500 stands for zero in the data rows.
Some points:
vec![433, 504, 477, 658, 580, 678, 552, 475, 470, 548, 437, 525, 394, 459, 435, 429, 446, 457, 424, 489, 513, 527, 464,
     473, 497, 532, 485, 589, 440, 556, 804, 821]
vec![515, 436, 592, 520, 594, 694, 573, 436, 457, 420, 512, 502, 408, 492, 542, 633, 640, 453, 575, 444, 415, 450, 607,
     507, 571, 616, 458, 428, 497, 429, 502, 448]
vec![426, 509, 414, 573, 626, 745, 447, 492, 467, 506, 430, 443, 427, 457, 533, 400, 511, 394, 521, 433, 677, 596, 499,
     460, 487, 444, 466, 480, 642, 884, 624, 498]
vec![426, 449, 475, 427, 382, 450, 677, 520, 467, 529, 392, 433, 483, 526, 537, 651, 567, 410, 499, 447, 448, 462, 507,
     499, 406, 499, 627, 515, 435, 484, 457, 482]
vec![718, 465, 453, 384, 434, 481, 441, 468, 436, 502, 393, 706, 822, 534, 497, 390, 453, 474, 377, 435, 417, 428, 483,
     487, 517, 496, 405, 514, 857, 608, 495, 421]
vec![384, 444, 463, 377, 407, 462, 368, 446, 428, 417, 720, 663, 732, 556, 511, 340, 473, 418, 390, 401, 439, 431, 527,
     515, 428, 593, 599, 481, 470, 461, 387, 462]
vec![424, 416, 448, 601, 583, 612, 486, 403, 461, 542, 457, 509, 456, 493, 449, 454, 487, 503, 519, 420, 878, 656, 491,
     462, 431, 460, 714, 424, 482, 395, 430, 540]
vec![430, 423, 447, 368, 403, 428, 608, 645, 749, 444, 458, 475, 441, 430, 481, 390, 489, 400, 452, 485, 760, 652, 477,
     466, 440, 537, 663, 446, 456, 383, 495, 430]
vec![438, 487, 536, 359, 542, 433, 599, 603, 692, 389, 413, 533, 571, 731, 590, 668, 450, 438, 480, 556, 517, 422, 490,
     579, 573, 591, 494, 527, 429, 488, 425, 538]
vec![454, 452, 494, 344, 517, 460, 338, 435, 795, 600, 551, 471, 443, 391, 566, 509, 517, 513, 522, 398, 413, 517, 424,
     598, 537, 568, 405, 487, 441, 425, 434, 474]
vec![450, 516, 557, 699, 586, 414, 437, 483, 460, 409, 451, 552, 442, 517, 486, 707, 489, 474, 563, 459, 447, 411, 405,
     451, 523, 511, 650, 528, 414, 496, 423, 521]
vec![506, 463, 433, 566, 497, 612, 558, 477, 476, 479, 500, 572, 394, 443, 421, 395, 469, 590, 596, 758, 429, 436, 484,
     480, 424, 636, 683, 480, 491, 539, 443, 475]
vec![491, 491, 466, 808, 740, 445, 538, 455, 533, 465, 506, 554, 421, 503, 511, 437, 450, 493, 494, 478, 742, 567, 463,
     513, 493, 456, 481, 513, 798, 734, 569, 489]
vec![514, 600, 756, 450, 450, 442, 387, 439, 429, 469, 434, 457, 394, 402, 490, 389, 355, 490, 541, 607, 496, 462, 460,
     503, 449, 528, 645, 519, 494, 471, 433, 482]
vec![489, 471, 476, 425, 428, 403, 460, 431, 775, 636, 664, 423, 463, 474, 455, 388, 706, 669, 636, 485, 440, 508, 679,
     646, 556, 486, 489, 548, 440, 487, 403, 574]
vec![425, 453, 487, 446, 581, 556, 528, 409, 427, 468, 473, 466, 459, 483, 492, 375, 610, 615, 594, 711, 460, 492, 504,
     545, 569, 519, 384, 425, 463, 467, 406, 460]
vec![675, 498, 430, 359, 418, 431, 394, 497, 385, 478, 445, 459, 376, 546, 508, 407, 637, 682, 768, 523, 428, 508, 597,
     419, 470, 476, 405, 711, 718, 446, 471, 514]
vec![438, 453, 503, 461, 377, 455, 630, 624, 502, 546, 458, 512, 498, 402, 481, 392, 550, 679, 664, 693, 474, 482, 531,
     595, 558, 508, 441, 441, 483, 463, 446, 514]
vec![476, 529, 465, 613, 554, 555, 496, 481, 429, 490, 459, 482, 472, 567, 513, 680, 468, 474, 432, 471, 432, 457, 666,
     884, 706, 309, 498, 431, 480, 427, 499, 466]
vec![422, 530, 474, 464, 532, 599, 636, 548, 481, 465, 420, 670, 822, 593, 510, 441, 409, 391, 682, 408, 408, 495, 483,
     449, 485, 401, 504, 626, 523, 412, 479, 397]
vec![431, 474, 494, 354, 455, 461, 525, 398, 465, 586, 810, 459, 395, 459, 465, 689, 506, 443, 472, 500, 433, 494, 429,
     427, 493, 407, 351, 609, 763, 428, 451, 463]
vec![536, 498, 372, 740, 687, 609, 495, 507, 499, 506, 562, 400, 462, 409, 494, 344, 401, 380, 475, 515, 442, 437, 456,
     368, 482, 409, 359, 484, 387, 446, 445, 710]
vec![472, 595, 747, 744, 567, 395, 448, 503, 466, 469, 514, 430, 452, 456, 488, 373, 373, 506, 437, 396, 445, 462, 502,
     393, 507, 358, 398, 341, 478, 396, 499, 704]
vec![469, 419, 455, 589, 651, 591, 485, 494, 460, 442, 510, 478, 460, 415, 393, 408, 406, 507, 452, 523, 673, 461, 493,
     508, 406, 422, 560, 678, 509, 385, 475, 425]
vec![465, 467, 495, 626, 616, 494, 444, 448, 469, 523, 422, 523, 442, 488, 487, 609, 490, 540, 448, 452, 376, 524, 592,
     552, 484, 608, 461, 494, 434, 511, 421, 475]
vec![676, 607, 592, 402, 404, 508, 428, 505, 444, 441, 501, 540, 400, 467, 412, 442, 723, 673, 551, 533, 457, 423, 408,
     414, 471, 456, 562, 459, 479, 473, 419, 451]
vec![412, 501, 384, 481, 536, 523, 460, 422, 458, 479, 419, 471, 427, 440, 497, 365, 508, 653, 521, 712, 401, 479, 515,
     390, 404, 475, 585, 419, 471, 426, 476, 444]
vec![473, 454, 521, 390, 455, 586, 797, 637, 511, 543, 478, 538, 336, 545, 442, 306, 406, 408, 411, 389, 443, 530, 438,
     501, 386, 371, 341, 482, 401, 503, 408, 701]
vec![491, 511, 456, 439, 469, 460, 482, 510, 437, 640, 874, 452, 694, 658, 534, 631, 437, 464, 471, 546, 451, 504, 488,
     473, 471, 636, 628, 436, 479, 461, 430, 511]
vec![512, 439, 450, 676, 556, 605, 400, 500, 466, 458, 429, 465, 568, 564, 464, 732, 405, 497, 508, 449, 426, 478, 504,
     512, 502, 599, 394, 465, 399, 449, 433, 437]
vec![389, 438, 513, 360, 445, 466, 390, 511, 427, 500, 655, 545, 756, 737, 540, 652, 447, 494, 492, 557, 483, 568, 473,
     480, 491, 425, 399, 466, 437, 758, 804, 544]
vec![462, 494, 498, 426, 537, 619, 595, 551, 429, 462, 482, 462, 499, 422, 548, 391, 614, 864, 612, 586, 446, 478, 497,
     703, 669, 548, 466, 469, 484, 418, 544, 522]
vec![400, 463, 448, 365, 467, 402, 444, 495, 449, 534, 753, 626, 574, 466, 468, 339, 485, 359, 480, 530, 375, 446, 549,
     479, 521, 445, 484, 482, 451, 671, 932, 591]
vec![466, 577, 673, 670, 486, 408, 433, 480, 429, 510, 503, 441, 487, 502, 391, 441, 468, 477, 473, 505, 856, 598, 475,
     522, 448, 495, 328, 670, 844, 458, 488, 486]
vec![436, 477, 413, 406, 355, 521, 676, 588, 561, 496, 446, 507, 445, 416, 465, 411, 380, 491, 447, 450, 782, 561, 530,
     456, 801, 656, 475, 513, 406, 510, 409, 443]
vec![505, 473, 462, 383, 386, 465, 562, 581, 687, 473, 442, 396, 411, 449, 404, 360, 376, 431, 464, 606, 480, 488, 515,
     687, 559, 520, 372, 429, 463, 430, 453, 403]
vec![866, 692, 480, 334, 409, 436, 429, 438, 448, 402, 444, 452, 368, 464, 511, 481, 458, 451, 451, 480, 736, 601, 515,
     500, 462, 455, 392, 448, 366, 592, 829, 691]
vec![506, 519, 596, 751, 576, 477, 390, 565, 441, 562, 512, 569, 465, 447, 572, 429, 556, 429, 450, 552, 878, 599, 515,
     588, 485, 649, 443, 421, 408, 402, 451, 450]
vec![440, 503, 497, 399, 448, 460, 456, 742, 838, 494, 467, 575, 432, 418, 482, 682, 523, 466, 487, 537, 440, 451, 606,
     399, 436, 431, 514, 560, 668, 427, 459, 561]
vec![414, 499, 451, 390, 460, 393, 436, 490, 378, 522, 744, 604, 652, 716, 554, 555, 458, 488, 455, 445, 502, 458, 495,
     442, 475, 597, 569, 464, 422, 467, 397, 480]
vec![485, 496, 461, 594, 565, 552, 446, 550, 405, 486, 499, 510, 465, 453, 516, 575, 606, 421, 516, 491, 429, 466, 553,
     781, 720, 376, 402, 448, 435, 469, 422, 436]
vec![476, 511, 455, 534, 512, 571, 556, 450, 426, 440, 434, 413, 453, 528, 582, 646, 439, 444, 522, 427, 413, 370, 505,
     525, 411, 651, 615, 422, 499, 426, 541, 494]
vec![530, 439, 475, 466, 403, 507, 383, 480, 740, 674, 613, 469, 548, 697, 552, 620, 446, 481, 440, 445, 432, 434, 415,
     474, 542, 528, 672, 503, 513, 425, 484, 482]
vec![503, 469, 710, 734, 599, 376, 496, 449, 508, 494, 447, 401, 459, 453, 484, 380, 444, 407, 464, 471, 560, 552, 542,
     476, 492, 526, 458, 525, 535, 926, 761, 361]
vec![749, 770, 613, 488, 459, 478, 511, 436, 615, 450, 443, 632, 850, 670, 562, 504, 455, 497, 431, 527, 419, 610, 495,
     476, 500, 480, 605, 551, 496, 452, 419, 452]
vec![411, 493, 446, 460, 340, 536, 636, 568, 539, 385, 417, 425, 545, 546, 662, 699, 505, 442, 418, 505, 424, 480, 454,
     432, 475, 401, 391, 562, 779, 526, 437, 564]
These points spread out most along one direction. Take the direction at right angles to it along which they spread out most. Go by this last direction. For each point below, how far along it does it lie, from 0 to 99? The average is 50, and the first point in the table lies past the average. One standard deviation of the points above along it is 16.
vec![461, 474, 503, 676, 567, 605, 480, 459, 491, 553, 405, 549, 654, 692, 699, 618, 479, 467, 450, 516, 443, 486, 515,
     435, 429, 396, 454, 631, 503, 390, 490, 417] 62
vec![817, 391, 474, 373, 449, 380, 493, 474, 367, 517, 435, 498, 407, 451, 543, 725, 475, 466, 471, 481, 404, 518, 516,
     494, 449, 482, 584, 531, 507, 459, 445, 482] 50
vec![417, 586, 490, 322, 536, 473, 656, 604, 505, 612, 362, 490, 486, 499, 455, 718, 464, 451, 442, 458, 447, 472, 526,
     440, 463, 635, 500, 416, 446, 483, 462, 449] 47
vec![468, 472, 434, 650, 573, 490, 529, 395, 453, 496, 469, 461, 453, 478, 436, 469, 704, 619, 473, 482, 425, 436, 511,
     522, 593, 564, 432, 507, 415, 420, 503, 444] 34
vec![460, 429, 569, 633, 683, 448, 431, 499, 463, 491, 445, 420, 526, 420, 469, 560, 598, 536, 450, 503, 383, 511, 445,
     393, 548, 392, 548, 559, 522, 428, 457, 473] 46
vec![438, 542, 459, 402, 373, 496, 469, 419, 534, 595, 779, 544, 436, 405, 579, 753, 452, 552, 515, 449, 481, 465, 490,
     481, 439, 377, 424, 491, 435, 767, 677, 435] 71
vec![740, 448, 482, 411, 403, 422, 482, 402, 452, 521, 365, 657, 876, 494, 438, 467, 481, 429, 555, 465, 471, 431, 460,
     484, 483, 455, 419, 419, 405, 554, 598, 789] 73
vec![470, 546, 445, 693, 526, 438, 405, 496, 456, 436, 478, 505, 407, 456, 466, 509, 607, 490, 520, 435, 307, 718, 487,
     485, 485, 628, 532, 461, 434, 460, 431, 462] 41
vec![483, 458, 462, 454, 407, 486, 585, 698, 674, 479, 435, 434, 440, 539, 433, 435, 701, 781, 580, 524, 433, 424, 417,
     442, 401, 399, 428, 458, 471, 765, 718, 412] 46
vec![455, 689, 626, 501, 432, 401, 447, 470, 410, 527, 413, 455, 433, 406, 517, 427, 655, 578, 570, 466, 383, 444, 439,
     444, 470, 560, 579, 542, 445, 448, 475, 446] 38
vec![506, 438, 494, 450, 530, 647, 669, 583, 460, 457, 532, 384, 536, 387, 512, 404, 463, 484, 451, 480, 686, 670, 498,
     438, 502, 605, 754, 496, 469, 463, 458, 463] 42
vec![779, 661, 563, 335, 448, 462, 398, 435, 416, 541, 490, 416, 381, 486, 472, 377, 430, 413, 447, 510, 702, 515, 494,
     454, 525, 419, 630, 577, 492, 477, 374, 442] 47
